128 stands for zero in the data rows.
Some points, one per row:
[133 145 153 162 160 161 136 130 153 151 150 165 156 147 142 148 139 150
 158 163]
[133 152 146 147 163 146 162 163 157 155 144 155 134 146 138 134 144 136
 149 146]
[161 135 140 130 146 163 154 168 149 148 152 141 156 157 153 142 155 143
 134 141]
[150 162 165 145 152 153 146 159 139 152 154 157 157 151 151 141 133 162
 135 160]
[161 161 159 151 154 165 145 142 138 148 157 145 144 155 161 165 147 148
 142 163]
[156 152 129 137 129 135 141 160 153 155 136 138 135 136 160 166 162 138
 148 167]
[152 144 157 151 144 160 160 139 157 141 162 162 160 159 162 162 139 149
 152 144]
[160 157 131 146 133 142 130 155 155 165 134 131 160 128 138 160 154 160
 154 168]
[131 133 163 139 159 149 152 162 149 133 142 160 134 159 139 138 146 139
 138 131]
[152 162 144 128 149 152 146 152 146 163 134 151 144 139 138 167 134 134
 141 141]
[155 149 153 145 151 141 163 168 162 139 142 142 133 156 158 134 156 147
 157 144]
[139 141 168 163 159 134 159 138 136 136 167 168 159 168 163 133 149 159
 157 131]
[135 142 141 149 148 142 160 163 151 151 145 144 129 144 137 145 154 129
 146 149]
[147 133 144 160 149 146 163 165 157 131 134 136 138 144 136 131 163 138
 159 136]
[148 131 133 163 137 152 143 132 159 132 148 143 146 148 149 151 167 145
 163 134]
[133 136 155 133 147 144 154 167 136 131 134 141 136 159 139 136 139 144
 131 131]
[166 136 136 146 141 143 155 149 161 143 156 144 165 157 150 148 166 159
 158 133]
[158 163 137 141 136 153 130 134 163 165 148 136 165 136 139 154 165 162
 164 164]
[157 154 155 146 146 159 141 142 163 163 151 149 157 154 165 159 146 157
 149 170]
[163 149 131 142 142 143 135 146 158 144 143 141 139 140 165 162 157 143
 145 163]
[168 138 160 165 136 163 151 163 162 136 165 151 170 163 159 162 162 160
 163 147]
[128 157 167 128 167 165 128 147 147 159 134 151 162 159 131 138 134 154
 138 155]
[134 149 163 142 167 160 144 142 155 138 163 163 151 147 157 149 133 146
 131 151]
[134 157 156 136 162 161 162 151 133 147 149 160 139 145 144 159 136 133
 135 132]
[167 156 161 160 152 163 162 135 141 133 165 153 168 165 167 157 147 165
 162 141]
[140 147 139 139 153 131 148 147 140 144 133 159 135 142 138 160 141 130
 149 155]
[135 134 164 160 157 168 152 146 165 139 162 166 157 162 150 138 134 148
 140 143]
[144 134 167 165 147 162 163 146 165 162 170 163 163 157 152 130 160 155
 162 154]
[157 152 129 136 130 135 142 161 154 156 137 138 135 137 159 165 163 139
 149 167]
[162 138 142 161 130 160 151 131 157 144 165 139 159 137 141 160 166 163
 161 133]
[154 144 159 157 163 151 165 138 154 155 168 165 152 168 168 151 149 160
 163 154]
[146 131 138 167 162 144 147 130 168 136 152 160 142 149 151 136 162 133
 167 139]
[151 147 133 154 131 139 142 163 152 154 133 139 159 130 131 151 151 134
 151 167]
[146 146 159 134 159 149 165 162 136 131 157 165 144 154 152 155 133 144
 134 136]
[138 133 152 145 155 166 141 157 166 137 164 163 139 147 146 151 139 141
 136 144]
[162 133 133 144 137 138 160 142 142 131 142 155 139 156 166 166 146 142
 143 133]
[153 157 147 145 133 160 132 157 157 160 164 144 167 142 137 133 156 166
 141 166]
[134 162 168 162 167 130 160 167 141 170 155 159 142 142 138 130 139 152
 155 149]
[137 134 158 169 148 160 157 142 167 154 164 159 157 152 151 131 161 160
 157 150]
[141 143 162 152 146 162 147 162 165 166 166 159 162 164 142 134 159 164
 147 165]
[153 145 158 156 162 151 163 138 153 156 167 163 153 167 166 151 149 160
 162 154]
[164 150 131 141 141 142 135 147 157 145 143 140 139 141 167 163 158 143
 144 162]
[136 150 163 143 166 161 144 142 154 138 163 162 150 148 157 150 134 146
 132 151]
[163 160 152 147 151 163 151 139 130 141 165 155 165 165 154 162 142 165
 146 138]
[166 134 134 168 137 159 141 145 155 130 139 146 152 152 145 163 165 144
 160 136]
[142 165 134 155 152 130 152 157 149 154 136 139 130 131 138 152 160 133
 141 152]
[152 151 152 153 153 148 150 136 147 135 156 159 164 159 153 140 161 159
 163 136]
[134 142 170 167 163 163 152 141 160 147 159 167 151 165 165 144 128 151
 146 146]
[158 166 143 140 138 159 140 151 153 166 139 134 163 130 145 155 157 163
 157 165]
[161 137 143 162 131 161 152 130 157 143 167 140 158 139 142 160 165 163
 161 133]
[149 144 165 149 154 142 159 147 167 138 168 163 162 163 142 136 142 160
 139 146]
[157 152 162 154 162 159 163 131 131 133 152 165 157 165 168 165 142 155
 160 142]
[154 152 154 156 157 167 154 133 155 149 163 156 154 164 160 155 143 155
 155 156]
[137 134 152 144 155 164 141 157 165 137 164 163 139 147 146 151 139 140
 136 145]
[138 130 136 159 136 139 154 157 163 160 149 141 131 136 136 136 160 133
 163 138]
[130 151 165 154 170 167 141 141 160 141 162 163 159 154 144 144 128 147
 141 152]
Here are 24 more points, each followed by its number:
[169 134 152 146 148 145 151 166 136 130 142 146 154 167 164 152 158 154
 139 141] 0
[138 152 162 158 159 152 150 150 141 144 142 157 141 147 148 146 130 153
 133 144] 1
[168 152 147 144 154 162 154 165 133 142 155 149 144 162 167 167 144 138
 133 155] 2
[137 131 137 159 137 140 154 157 163 159 148 141 131 136 136 137 159 133
 162 139] 3
[137 145 160 155 158 139 159 166 145 138 145 158 133 158 153 147 136 131
 136 139] 4
[145 161 158 131 152 150 151 141 139 168 166 157 153 159 164 153 145 156
 136 162] 5
[163 159 155 149 149 141 152 147 130 133 149 151 157 162 159 147 155 152
 162 142] 6
[160 165 139 130 142 133 149 163 136 154 131 131 134 136 144 146 157 154
 142 144] 7
[166 162 135 137 128 150 139 140 146 167 139 130 162 128 143 147 157 166
 167 151] 8
[142 144 159 147 157 157 159 154 163 165 162 151 144 157 157 133 152 149
 149 154] 9
[132 149 166 161 154 160 157 155 146 151 159 164 148 163 161 156 134 147
 136 145] 10
[163 163 165 143 147 157 156 138 130 145 151 145 162 158 163 164 142 163
 134 144] 11
[162 128 142 146 154 149 136 141 163 138 152 157 160 168 152 162 159 147
 152 151] 12
[150 162 134 138 134 151 132 139 148 160 134 135 151 137 143 158 149 162
 157 166] 13
[131 162 163 154 159 152 162 159 149 168 167 159 159 152 155 128 146 147
 138 162] 14
[142 139 138 134 149 142 147 160 151 138 139 155 144 136 138 162 134 136
 128 157] 15
[145 148 155 138 160 146 159 166 150 138 148 164 136 147 152 164 139 129
 140 157] 16
[141 137 134 163 157 149 155 139 164 144 139 156 139 143 143 144 142 137
 166 142] 17
[146 163 159 136 154 141 142 144 144 133 142 151 163 160 138 139 154 170
 142 139] 18
[137 132 144 159 159 133 163 156 161 153 149 141 131 141 136 137 152 137
 153 138] 19
[161 140 134 145 151 167 149 145 146 140 140 149 151 162 166 162 155 150
 160 146] 20
[157 146 158 161 151 161 159 152 161 160 168 157 164 166 165 129 156 165
 160 150] 21
[163 155 155 161 161 161 149 135 145 157 168 163 162 169 169 151 153 161
 162 157] 22
[144 135 166 164 148 160 163 147 164 160 168 163 162 157 152 131 159 154
 160 153] 23
Which three of these numbered points are nearest to each point below, looking only along the 8 directions in which the first points spread most? Their numbers follow each, nearest first.
[139 146 139 139 154 130 149 147 139 142 133 160 134 142 138 160 141 128
 149 154] > 15 16 1
[136 142 149 142 167 147 163 163 152 141 146 162 133 146 151 162 136 130
 136 155] > 16 4 15
[163 155 155 162 162 162 149 134 144 159 168 163 162 170 170 152 154 160
 162 159] > 22 21 5
[152 161 164 157 157 152 148 134 135 145 160 166 159 166 169 147 140 160
 156 154] > 22 5 11
[139 142 147 136 154 151 139 162 149 159 141 139 139 151 131 130 154 149
 141 157] > 15 1 9
[144 151 149 139 159 142 149 162 136 136 131 154 131 160 162 162 138 134
 139 149] > 16 4 15
[146 147 155 154 165 152 144 134 128 134 162 160 162 167 168 162 134 157
 154 139] > 11 6 22
[134 152 159 167 163 141 162 163 144 139 133 157 128 157 149 142 133 138
 136 146] > 4 1 16
[144 160 136 151 147 155 133 152 133 162 131 141 146 138 139 154 152 139
 151 163] > 13 7 15
[162 152 146 162 157 170 149 130 144 141 159 155 167 165 165 160 139 155
 167 146] > 22 20 11
[141 137 135 164 157 149 156 138 164 145 141 156 140 144 144 142 142 138
 167 141] > 17 19 3
[141 136 133 165 157 149 155 138 165 144 139 155 139 142 142 142 142 138
 168 141] > 17 19 3
[131 149 167 162 154 160 159 157 146 151 159 165 147 163 162 157 133 146
 134 144] > 10 1 9
[162 157 154 150 148 141 152 147 131 134 149 150 156 160 157 148 156 151
 161 142] > 6 20 0
[136 134 159 170 147 160 157 141 168 155 165 159 159 152 151 130 162 162
 159 149] > 23 21 9
[136 155 160 155 159 141 160 160 147 146 152 167 134 149 154 159 131 133
 136 160] > 16 4 1
[133 162 162 153 157 151 161 159 150 168 165 157 158 151 154 128 147 148
 139 162] > 14 9 5
[138 133 160 167 149 159 154 150 162 156 168 164 159 158 154 136 157 154
 163 148] > 23 21 9
[144 145 158 146 157 157 158 154 162 164 160 150 145 156 157 135 151 148
 148 153] > 9 14 23
[130 145 154 158 158 159 148 130 148 147 144 159 150 151 136 142 136 142
 144 153] > 1 17 10
[153 152 156 157 158 167 156 133 155 149 165 157 154 165 160 154 142 155
 154 155] > 22 10 5
[156 150 154 161 162 147 165 148 140 142 159 156 141 160 161 142 154 158
 160 138] > 6 10 22
Now 24 new points, numbered from 0 again:
[165 135 138 146 141 142 155 150 162 143 157 145 165 156 149 146 165 159
 158 132] 0
[162 137 143 160 131 160 151 131 156 142 165 139 158 139 142 160 166 163
 161 132] 1
[160 140 133 159 130 138 138 137 159 160 141 144 143 138 155 157 166 138
 165 154] 2
[137 135 147 141 147 164 147 163 166 147 163 149 138 139 143 150 148 134
 133 156] 3
[138 151 151 138 157 151 156 162 147 137 142 160 133 143 145 164 133 133
 136 157] 4
[153 156 136 158 130 136 138 134 149 169 143 136 150 136 155 155 164 158
 159 167] 5
[154 130 128 154 131 157 133 138 165 160 142 133 138 134 141 147 170 136
 168 155] 6
[159 163 139 138 134 138 136 159 160 160 138 131 155 131 131 133 167 160
 165 155] 7
[151 139 142 151 136 131 166 167 140 145 140 143 133 132 141 162 140 133
 147 141] 8
[137 144 162 159 148 148 161 162 154 153 160 154 161 141 129 137 141 157
 139 145] 9
[153 148 159 151 166 157 154 139 151 134 149 150 137 156 157 154 137 144
 149 135] 10
[136 139 168 146 162 160 163 157 139 136 165 163 152 154 151 146 139 151
 130 128] 11
[160 153 147 161 157 168 150 131 143 142 159 156 165 164 165 160 139 154
 165 146] 12
[133 157 155 136 163 162 163 152 133 147 149 160 138 144 144 160 134 131
 134 131] 13
[149 135 133 152 132 165 133 135 162 157 134 130 154 137 133 153 162 163
 168 132] 14
[129 144 153 157 159 158 148 131 149 146 144 161 148 150 135 142 136 140
 144 154] 15
[152 149 160 151 166 158 154 139 150 133 148 151 138 156 159 155 136 143
 148 135] 16
[138 153 146 137 160 143 161 153 130 132 141 152 130 150 145 165 141 133
 133 133] 17
[161 160 158 152 153 165 144 141 139 148 156 145 144 156 161 165 148 148
 142 164] 18
[160 165 139 130 143 134 149 163 136 153 131 131 135 137 144 146 157 153
 143 144] 19
[151 131 128 165 131 162 136 134 167 160 136 131 139 139 155 157 170 142
 170 154] 20
[157 144 151 155 154 168 162 151 152 141 163 155 163 159 160 154 149 157
 155 142] 21
[145 166 149 134 151 151 141 138 138 156 143 142 146 154 143 151 147 151
 151 145] 22
[149 152 133 144 134 144 139 151 139 159 131 128 146 133 138 160 157 146
 146 149] 23
The same question for these:
[152 138 141 151 134 130 167 167 139 144 139 142 133 131 141 163 139 133
 147 139] > 8 17 19
[149 130 131 163 136 152 142 131 160 130 147 142 146 147 149 152 168 144
 163 133] > 20 1 14
[139 152 167 151 157 165 162 160 136 133 168 165 149 155 155 151 138 142
 134 131] > 11 16 10
[146 162 159 130 151 151 151 141 138 170 167 157 154 160 165 154 146 157
 134 163] > 18 22 21
[154 157 134 159 130 136 138 133 149 170 142 134 151 134 155 155 165 159
 160 168] > 5 2 7
[152 167 144 136 139 134 133 147 160 167 147 131 159 131 136 133 160 163
 157 157] > 7 5 23
[128 144 154 159 159 159 147 130 149 147 144 160 149 151 134 141 136 141
 144 154] > 15 10 16
[158 160 138 150 132 159 130 137 151 162 144 134 157 136 149 159 153 159
 157 169] > 5 23 2
[135 161 168 159 163 159 150 156 147 145 157 162 150 163 156 140 130 155
 138 151] > 11 16 10
[149 133 133 154 131 165 133 134 163 157 133 130 154 136 131 152 163 163
 170 130] > 14 6 1
[150 169 162 143 156 164 146 160 148 152 138 145 143 156 167 148 133 157
 138 162] > 18 22 4
[133 141 139 149 147 142 160 163 152 152 146 144 128 144 136 146 154 128
 146 149] > 8 3 4
[145 167 148 134 149 151 139 136 138 158 142 141 146 152 143 151 148 152
 152 147] > 22 18 23
[138 165 165 139 159 136 167 159 133 151 151 163 139 147 157 152 133 130
 133 139] > 13 4 17
[146 136 128 152 134 130 141 141 159 163 139 141 134 130 154 151 165 133
 168 152] > 2 6 20
[160 165 140 131 143 134 149 162 137 154 132 132 136 137 144 145 157 154
 144 145] > 19 23 22
[151 148 135 154 133 140 143 162 151 153 134 141 159 132 133 150 150 136
 151 166] > 23 7 19
[141 146 152 147 154 136 151 133 138 155 151 159 142 160 159 160 149 139
 147 147] > 10 16 18
[147 152 147 162 135 159 132 135 150 158 138 134 162 134 131 148 166 162
 169 140] > 14 7 1
[136 143 163 159 149 148 163 163 154 152 161 156 160 141 129 136 139 156
 138 144] > 9 11 15
[138 160 160 147 144 162 138 136 135 141 134 148 162 146 138 151 131 168
 136 135] > 22 15 10
[162 136 142 162 130 160 152 130 157 142 167 139 159 138 141 160 167 163
 162 131] > 1 0 14
